[[ 27 -13  -5]
 [ 12 -37  -7]
 [ 25  14 -10]
 [ 23 -34  -1]
 [ 31   1  -7]]
:
[[-13  -5]
 [-37  -7]]

[[-11 -10   9]
 [-20  -3   7]
 [ -6  -9 -39]
 [  2  -5   0]
 [ -7  -7   9]]
:
[[-10   9]
 [ -3   7]]

[[-16 -40   9  -8  11]
 [ 24  38 -17  23  -1]
 [-10 -24 -20  12  39]
 [-20 -17  17 -25 -10]
 [-27 -36   9 -20  12]]
:
[[-40   9]
 [ 38 -17]]

[[41 16 15]
 [29 -1 -7]]
:
[[16 15]
 [-1 -7]]

[[-11  -3   1  -9 -16]
 [ -1  11   2   0  13]
 [-26  31  -1  11   1]]
:
[[-3  1]
 [11  2]]

[[ 33   1 -15]
 [ -4  23  -7]
 [ -9   0  -8]]
:
[[  1 -15]
 [ 23  -7]]
---
[[-13 -30  30]
 [ 13  19 -22]
 [ 15   9  -2]
 [ -6  -3   6]
 [-29  15 -11]
 [  6  17  28]
 [ -7   0  13]
 [-20 -15   4]]
:
[[-29  15 -11]
 [-20 -15   4]
 [-13 -30  30]
 [ -7   0  13]
 [ -6  -3   6]
 [  6  17  28]
 [ 13  19 -22]
 [ 15   9  -2]]

[[ -9  -6  14  -2  17  14   7   2  -8   1 -12   0   7]
 [  1  -3  -4  -5   7  -6  -5   2 -11   2   4  15  11]
 [ -2   1  12   3  17  -7  10   3   4   0   0   8 -18]
 [ -6   6   4  -5   1  -3  -1   0  37   5   6  -2  13]
 [  2  -1  -4   2   0 -19  12  -5  17   2  -4   0   8]]
:
[[ -9  -6  14  -2  17  14   7   2  -8   1 -12   0   7]
 [ -6   6   4  -5   1  -3  -1   0  37   5   6  -2  13]
 [ -2   1  12   3  17  -7  10   3   4   0   0   8 -18]
 [  1  -3  -4  -5   7  -6  -5   2 -11   2   4  15  11]
 [  2  -1  -4   2   0 -19  12  -5  17   2  -4   0   8]]

[[34 -2 16 18 15 -4 24  5  0]
 [20 13 19 27 12  7 23 12  9]]
:
[[20 13 19 27 12  7 23 12  9]
 [34 -2 16 18 15 -4 24  5  0]]

[[-13  13  14  12  12  -9  -4 -13  14 -11]
 [  3  -2  -5  -7  -7   5   2   5  -4   3]
 [ 29 -37 -15 -20 -28  33  39  23 -36  32]
 [  9 -16   5  -1  -8  18  30   3 -14  14]
 [ 15 -13 -16 -17 -15   9   2  15 -14  11]
 [  6  -3 -15 -14  -9   1  -8  10  -5   2]
 [ 16 -25  -4 -10 -16  24  33  13 -24  22]]
:
[[-13  13  14  12  12  -9  -4 -13  14 -11]
 [  3  -2  -5  -7  -7   5   2   5  -4   3]
 [  6  -3 -15 -14  -9   1  -8  10  -5   2]
 [  9 -16   5  -1  -8  18  30   3 -14  14]
 [ 15 -13 -16 -17 -15   9   2  15 -14  11]
 [ 16 -25  -4 -10 -16  24  33  13 -24  22]
 [ 29 -37 -15 -20 -28  33  39  23 -36  32]]

[[ 21  28 -34  28 -30]
 [-30 -31  42 -35  34]
 [ -4  14 -12   9 -10]
 [ 29 -10  -2   4   0]]
:
[[-30 -31  42 -35  34]
 [ -4  14 -12   9 -10]
 [ 21  28 -34  28 -30]
 [ 29 -10  -2   4   0]]

[[-16  16]
 [ 22  -6]
 [-20  15]
 [ 42 -16]
 [ 20  11]]
:
[[-20  15]
 [-16  16]
 [ 20  11]
 [ 22  -6]
 [ 42 -16]]

[[ 35  21  18 -28  42  19  17]
 [-28  22  16 -11   6  13  15]
 [ 15 -26 -17  24 -18 -23 -16]
 [ -5  23  15 -23  16  20  19]
 [ 16 -23 -15  22 -12 -13 -13]]
:
[[-28  22  16 -11   6  13  15]
 [ -5  23  15 -23  16  20  19]
 [ 15 -26 -17  24 -18 -23 -16]
 [ 16 -23 -15  22 -12 -13 -13]
 [ 35  21  18 -28  42  19  17]]

[[ 35  14 -15  36  -5  33]
 [ 20  -8   8  42   3  42]]
:
[[ 20  -8   8  42   3  42]
 [ 35  14 -15  36  -5  33]]
